Here is a table of points, one per row:
[-29  56 -23  -2 -24  69  41 -15 -17  32  66  18  -8  26 -54  37 -18  -6
  26  15   7  35 -93 -10  19 -13  41  22 -25  -5 -23 -11  48  11   4 -53
 -49  31  10  35 -28  10  -5 -39   1  20 -14  53   2   6   2]
[ 22  36  27  29  27 -45  11 -15  13 -15  45 -34  -1  -7 127   8 -74  20
  33  11 -31  70  97   6  14   7  47  31  -7 -10   5  -5 -50  -8 -19  -7
  12   9   9 -39  14  -1  35 -29 -23 -41 -30   6  26 -18  23]
[  0 -22  -3  -2 -24 -34  14  45  67 -35  14  53  -8 -63   4 -12  14  16
  19 -81  55 -60   8  11  17 -30 -58   3   0 -32  40  16  16 -10  70  63
   5 -44 -11  -2  30  -6  20   6  20  13  11 -40  91  10 -12]
[  -3  -12  -20   16    3  -16   30  -19    1   39 -122   23   11  -27
    7  -22    2  -45  -11  -26   54  -46  -29   -5  -28    0  -74  -12
   16    5   29  -44  -27   38   23   81   26  -28  -16   25   42    1
   62   57   34   39   23  -23   40  -34   24]
[ -26   62   47    7   -7   25  -15   -7  -20   34  -28   42  -16  -56
 -122  -26  -45   -7   13   49  -27   81   64   29   69  -25   -7   68
   15   -8   11  -25  -26   20   -5  -12  -46  -10   -9   42    4   -9
   14   -3  -30  -60  -28   12   51  -43   32]
[-14   8  -4  -6  14  21   3  28 -19  31  -9  10 -18  57 -60 -34 -74  28
  17  66   2  39 -43  35  28 -23  14  62  21  38  -4  14  23  39 -20  36
 -19  -4   3 -27  12 -10 -10  -9 -14 -46   4  12 -15 -44  33]
[ 18 -58 -28 -18  -8 -21  50 -17 -38  14 -95  -3 -13 -18 -11  73  88 -10
 -19  13  71 -52 -58  50 -40   1 -16  -3 -23  -6  76 -18 -23  18  32  30
 -30  -4  -5  -8  63  31  43   6  24 -10  -8 -48  10  10  17]
[-18  60  16  -8 -19  21  -4   9  22  32 -39 -27  61   9 -59   0 -26  31
  15  64 -40  13  45 -18 -39   1 -54  -6  14  20 -82 -14  12  15 -82 -58
 -57  -1   5  -6  -5  40  19  16 -27  22 -20  -5 -12 -31  33]
[-14  10  -4   5  -3  13  25 -16 -34  19  19   6 -21  26 -61  23  33 -22
 -25 100 -27  14 -28  19 -43   6  50  38   2  28  12 -20   6 -13 -24  -6
  -9  10  20 -17  16   6 -54 -66  25  55   2  44  38 -26 -29]
[-32 -76  -7 -12  12   4  56 -15  15  15 -44 -31 -42 -11 -11  44  75 -30
  -4 -15  31  -5 -16  25 -16 -11  -8 -19 -15  30  78 -37  10 -20  59 -30
  15  62 -16 -20  86   1   6  19  41 -16 -27  30  31  -6  32]
[ 40 -38 -19  13 -20 -49  31 -25  10 -24  39 -45  29 -76 -15  27 -34  53
  19 -20 -93   2  40 -54  23  12  46  -8 -54 -67 -46  13  -8 -27  32 -76
  20  13   7  12 -29  44  -2  12 -31 -36  19  12  -4  39  10]
[ -5  29 -13  11 -13 -15 -42  -5  23 -69  -7  35 -15 -11  50  -6   0  46
 -23 -37 -34 -52  54 -62 -19 -13 -18 -61  15 -58  77  48  13  20  14  11
  25 -25  -2 -16 -32 -15 -14   6   5  24  21 -25 -34  51 -34]
[  30  -62   59    5  -33  -15  -18  -21   -3  -48  105  -21   20   43
   92   -9  -91   45  -50  -23  -37    3   62  -12    9   -3   64  -33
    0  -26 -119   58   13  -28   -1   12   69  -49    9  -17  -21  -57
  -46  -26  -21  -15   39  -36  -63   18   -5]
[ 23  36  20  31   0 -19   8   9 -27 -80  40 -27  14   0  55 -41  18   2
 -25 -54 -50 -23  27 -38 -32 -23  45 -42 -45 -47 -62  14 -20  23   3  -4
  61  20  13 -33 -11 -33  -5  12 -50 -15  46  -8 -32  -8 -16]
[ -38   85   32    1   41   56  -12   -7   -4   -9  -24   45   25   26
  -73   18 -127    9   25   61  -50   29 -127    2   43    6  -28   85
   20    6   33   -4   -3    8  -57  -59  -36    5  -18   12  -31   47
   -9   -3  -11  -50  -32   26   13   19  -12]
[  23  -77   -2   20   -1   11  -33    2  -18    3   91  -71   47   13
  127   -9   -8   10   -1 -127   24  -55  -16  -23    9  -20   84  -90
   20   23  -97   31   41  -14    0  -22   36   13  -16    7  -72  -61
   -9  -30    7   13   45  -41  -43   18  -15]
[ 13  67   7  13   3  14 -25   3 -17   8 -49  47 -10  77 -15 -43 -18  43
  35  93 -19 -11 -93  33  41  23  13   9  21 -19 -55  12  51   1 -84 -36
 -56  -3  -9  -8  21 -16 -43   7  -7 -38 -46  39  27 -49  24]
[ 15 -55 -12 -20 -24 -20  49   7  53 -20 -24  27 -15   4  23 -22  41   0
  12 -98  13 -30  44  40 -54  33 -44   1  27 -18  24   5   2  14  15  82
   5 -52 -12 -20  38  24  29   5  13  37  -5 -55 -30 -40  -6]
[ 10 -36 -46  11  -5 -18  -5  13  34  22 -87   3  37 -66   7 -12  50  -3
 -19 -31  16 -54 -55  50   7 -35 -69 -21 -13  23 127 -11 -16 -46  22  50
   0 -15 -25   2   9 -43  26  41  13  34  29 -59 -21 -38   5]
[ -13   71   38  -24    5   28   45   16   31   73  -33   49   15   25
  -86  -22  -19   -8   28   30  -48   60  -29   -9   19    5  -34    9
   14  -24  -18  -12  -20   27  -32 -105  -42  -32   -6   21  -15   55
   17  -28   -5   28  -30   72  -11   20    2]
[-17 -23 -27  -5  14  34  13  -4 -10 -21  -5 -22   7   2 -40  60 104 -58
   1  -7  29   6   0  29 -45   7 -42   8  -6  64  40 -31  10  16   6  -4
  31  37  48  -3  24 -20 -32 -23  30  31  -5  30   1  23  -6]
[ -16   16   -3  -23  -39   30  -50  -48    8    9   -4  -18   -1  -22
 -127   25   49  -12  -34   29   18   56  -81   -2  -28   18  -12    3
  -19   43  -16   20    1   19   13 -109  -27  -19   -8  -10  -41   -1
  -34  -47   20   21    2  -12    1   37   15]
[-10  -2 -67 -37  43 -28 -17 -11  11  -4 -30 -28 -21   0  92  16 127  -6
 -10  13  25 -62 -92  19 -62  53  14  -5   1  33  33 -63 -17 -38  21   7
  31  15  23 -14  29  35 -34  30  35 -23 -18  -7  26 -42   2]
[  30   13    3    5   12   20  -32   34   20   17  -59  -14   -5  -32
  -61  -35 -127   -4   30  -15   13   17   44  -19   22   -3   27  -27
  -21   -6  -59   19  -30  -14  -13  -19  -16   36   13  -19  -29   77
   55   43  -28  -24  -47   23   20  -40   37]
[  -8   35   15  -31   -9   36   30    2   50   88   -8   61  -18   35
  -44   18 -104  -23   13   30   26   28   32    7   34    4   52   72
  -15    1    5    4  -11   44  -40  -30   -4   -5  -19    2  -21    3
  -14  -42  -28   59  -44   35   -7  -11    4]
[-20  31  -9  19  16 -60  21  14  -5 -17  69  28 -40  36  -3 -12 127  12
  19 -48  -7 -51  20 -20  40  -2 -84   2  25   3  -5  13  -6 -45   2 100
  27 -28  -9  -5 -62 -13  17   1   5 -16  17 -29   0  12  -7]
[-47 -51 -82 -31  30  -9 -41   7   7   5 -53   9 -67 -38  35  13  94 -54
  14  -9  58 -13  11  13 -46 -10 -32  63 -11  27  17 -38  -8 -48 -16  63
   4 -24  -7   1 112  -8  21  43  27  28  19  21   1 -50   4]
[ 25  -8  35  21   4 -11   5  -1 -58 -73 127 -17  17  19  81 -29 -27 -15
  -2  -8  18 -52  76 -59  33  -7 -45  -4 -17 -55  18   4 -28  17  -4 -12
  -7  22 -11  26 -57 -43  41  -7  -2 -34  53 -16  29  62  20]
[ -3  14  79   4 -13  31   0  13   4   4 -67 -39   9 -54 -55 -45 -49  19
  37  74   6  90  53  -5  33  30  28  -8  31  17  36  22   8  38 -39  -8
 -15  39 -19  22 -40  67  25  39 -33 -51 -36  34   1 -32  76]
[-25  30  46  -4  26 -13 -28  19 -22 -31   5 -43  42   6  41 -45 -43  47
   0  41 -11  54  50 -11  21  -5 -32  23  -5  -6 -29  13 -21  30 -14 -64
   9  -3  22  -3 -38 -20 -45   6 -18  13 -26  22   5   0  25]
[  29  -67   75    4  -24   -4  -51    7    3  -46   74    2   29   47
   38    0 -112   38  -19 -100  -44   55  127  -46  -16  -29   47    6
  -27  -22 -112   20   -1  -40   46    1   18   10   12   40  -58  -50
   -6   10  -43  -18   -7  -31  -48   14    1]
[ 34 -16  60  22   9 -28 -79 -22 -17   1  48 -45  10 -41  -1   8 -29   6
 -10 -32 -54  51  94 -38  21 -35  77 -20  17  -3 -54  48 -17 -20 -13  30
   9  13  32 -13 -11 -37  27  40 -28 -48  -6 -19 -65  -7 -35]
[  5  65 -27 -15  30  23   2 -14 -35 -11  -6  11 -43 -11 -51  39  87 -13
  -3  49  18   8 -49  53 -32  42  51 -42  -3  31  28 -50   2  30  48  12
  41  24  18  23   9 -42 -17 -18  26  -2  13  40  62  12 -51]
[  9 -49 -59 -17 -15  24 -56 -12   3  15 -49  -5 -30   3 -79  52 116 -12
   7  12  67   4 -25  14  -1   1 -17 -37  24  37 103 -35 -35 -11  25   8
  16 -14   0 -22  90  51  13  36  47  54   1   8 -23  -4 -17]
[ -8 -26 -81   3  15 -74  18  19  18   0  -8   1  27  38 110 -36 -47  -7
 -35 -47  16 -78 -27  17 -45 -15  22 -37   2 -51  26  23  59   1  32  64
   0   4 -21  21   1 -26 -15  19  14  46  57 -88 -37  63 -78]
[  1   8   5  37 -11 -45  38  11 -24 -52  87   3   8  11 127  24 -48 -40
 -16 -54  -4 -43  31  -6 -42 -14   7 -48   7 -19 -22  34 -12 -54  69  21
   1 -37 -13  13 -43 -38 -11  -4   8   5  31 -34 -28  47 -96]
[  3  20  -2  -8 -18  27  57  -7 -35  35  49  45   3  14 -94  -8 -45   4
   2  19 -30  -6 -53  -5  17  11  -2 -47   0   1  13  -3  29   1 -89 -29
 -27   9   6   3  12  37 -61 -66 -13   9 -24  44  32  21  39]
[  8 -35 -46 -13   6  -4  -5 -33  20  26 -71 -25 -10 -95   7  62 127 -43
   9  49  57   2 -49  -3   9   0 -95  18 -10  52  -6 -29 -78  31  10  -2
 -12  74  -1  11  61  23  38  53  32   1  21 -23  -1 -15  16]
[ 12  27  19 -15  14  68  11  16   0  40   9   1  -4  71 -63 -31 -50 -24
 -20  87 -35  25 -93 -17  38  46  -5  43  -1  25 -27  -7  52   9 -65  -7
 -28 -23  21  -8 -26   1  10 -45 -33 -30 -50  64  21   4 -14]
[ -3 -66   2  14 -13 -26 -43  42  -8  -6  27   0  -6  37 113 -47  11   9
 -48 -55  14 -48  69  10  22   9  48   3  21 -25   0  28  61 -35  71  85
  22 -26 -14  -8  -2  -6 -53 -23  21  23  49 -29 -52  51 -44]
Along one direction, these points spread out more than along any other. Take the direction at right angles to it along which they spread out most. Go by this last direction. For each point below, how far along it does it lie, from 0 to 99? The average is 50, and the first point in the table lies past the average. One standard deviation of the points above along it is 16.
[-10  -2 -67 -37  43 -28 -17 -11  11  -4 -30 -28 -21   0  92  16 127  -6
 -10  13  25 -62 -92  19 -62  53  14  -5   1  33  33 -63 -17 -38  21   7
  31  15  23 -14  29  35 -34  30  35 -23 -18  -7  26 -42   2] 26
[ -8 -26 -81   3  15 -74  18  19  18   0  -8   1  27  38 110 -36 -47  -7
 -35 -47  16 -78 -27  17 -45 -15  22 -37   2 -51  26  23  59   1  32  64
   0   4 -21  21   1 -26 -15  19  14  46  57 -88 -37  63 -78] 36
[  0 -22  -3  -2 -24 -34  14  45  67 -35  14  53  -8 -63   4 -12  14  16
  19 -81  55 -60   8  11  17 -30 -58   3   0 -32  40  16  16 -10  70  63
   5 -44 -11  -2  30  -6  20   6  20  13  11 -40  91  10 -12] 34
[  23  -77   -2   20   -1   11  -33    2  -18    3   91  -71   47   13
  127   -9   -8   10   -1 -127   24  -55  -16  -23    9  -20   84  -90
   20   23  -97   31   41  -14    0  -22   36   13  -16    7  -72  -61
   -9  -30    7   13   45  -41  -43   18  -15] 52
[-18  60  16  -8 -19  21  -4   9  22  32 -39 -27  61   9 -59   0 -26  31
  15  64 -40  13  45 -18 -39   1 -54  -6  14  20 -82 -14  12  15 -82 -58
 -57  -1   5  -6  -5  40  19  16 -27  22 -20  -5 -12 -31  33] 64
[ 34 -16  60  22   9 -28 -79 -22 -17   1  48 -45  10 -41  -1   8 -29   6
 -10 -32 -54  51  94 -38  21 -35  77 -20  17  -3 -54  48 -17 -20 -13  30
   9  13  32 -13 -11 -37  27  40 -28 -48  -6 -19 -65  -7 -35] 63
[-25  30  46  -4  26 -13 -28  19 -22 -31   5 -43  42   6  41 -45 -43  47
   0  41 -11  54  50 -11  21  -5 -32  23  -5  -6 -29  13 -21  30 -14 -64
   9  -3  22  -3 -38 -20 -45   6 -18  13 -26  22   5   0  25] 66
[-17 -23 -27  -5  14  34  13  -4 -10 -21  -5 -22   7   2 -40  60 104 -58
   1  -7  29   6   0  29 -45   7 -42   8  -6  64  40 -31  10  16   6  -4
  31  37  48  -3  24 -20 -32 -23  30  31  -5  30   1  23  -6] 35
[  5  65 -27 -15  30  23   2 -14 -35 -11  -6  11 -43 -11 -51  39  87 -13
  -3  49  18   8 -49  53 -32  42  51 -42  -3  31  28 -50   2  30  48  12
  41  24  18  23   9 -42 -17 -18  26  -2  13  40  62  12 -51] 40
[ -38   85   32    1   41   56  -12   -7   -4   -9  -24   45   25   26
  -73   18 -127    9   25   61  -50   29 -127    2   43    6  -28   85
   20    6   33   -4   -3    8  -57  -59  -36    5  -18   12  -31   47
   -9   -3  -11  -50  -32   26   13   19  -12] 70
[-32 -76  -7 -12  12   4  56 -15  15  15 -44 -31 -42 -11 -11  44  75 -30
  -4 -15  31  -5 -16  25 -16 -11  -8 -19 -15  30  78 -37  10 -20  59 -30
  15  62 -16 -20  86   1   6  19  41 -16 -27  30  31  -6  32] 30
[ -5  29 -13  11 -13 -15 -42  -5  23 -69  -7  35 -15 -11  50  -6   0  46
 -23 -37 -34 -52  54 -62 -19 -13 -18 -61  15 -58  77  48  13  20  14  11
  25 -25  -2 -16 -32 -15 -14   6   5  24  21 -25 -34  51 -34] 46
[ -16   16   -3  -23  -39   30  -50  -48    8    9   -4  -18   -1  -22
 -127   25   49  -12  -34   29   18   56  -81   -2  -28   18  -12    3
  -19   43  -16   20    1   19   13 -109  -27  -19   -8  -10  -41   -1
  -34  -47   20   21    2  -12    1   37   15] 53
[  30   13    3    5   12   20  -32   34   20   17  -59  -14   -5  -32
  -61  -35 -127   -4   30  -15   13   17   44  -19   22   -3   27  -27
  -21   -6  -59   19  -30  -14  -13  -19  -16   36   13  -19  -29   77
   55   43  -28  -24  -47   23   20  -40   37] 65
[  8 -35 -46 -13   6  -4  -5 -33  20  26 -71 -25 -10 -95   7  62 127 -43
   9  49  57   2 -49  -3   9   0 -95  18 -10  52  -6 -29 -78  31  10  -2
 -12  74  -1  11  61  23  38  53  32   1  21 -23  -1 -15  16] 26
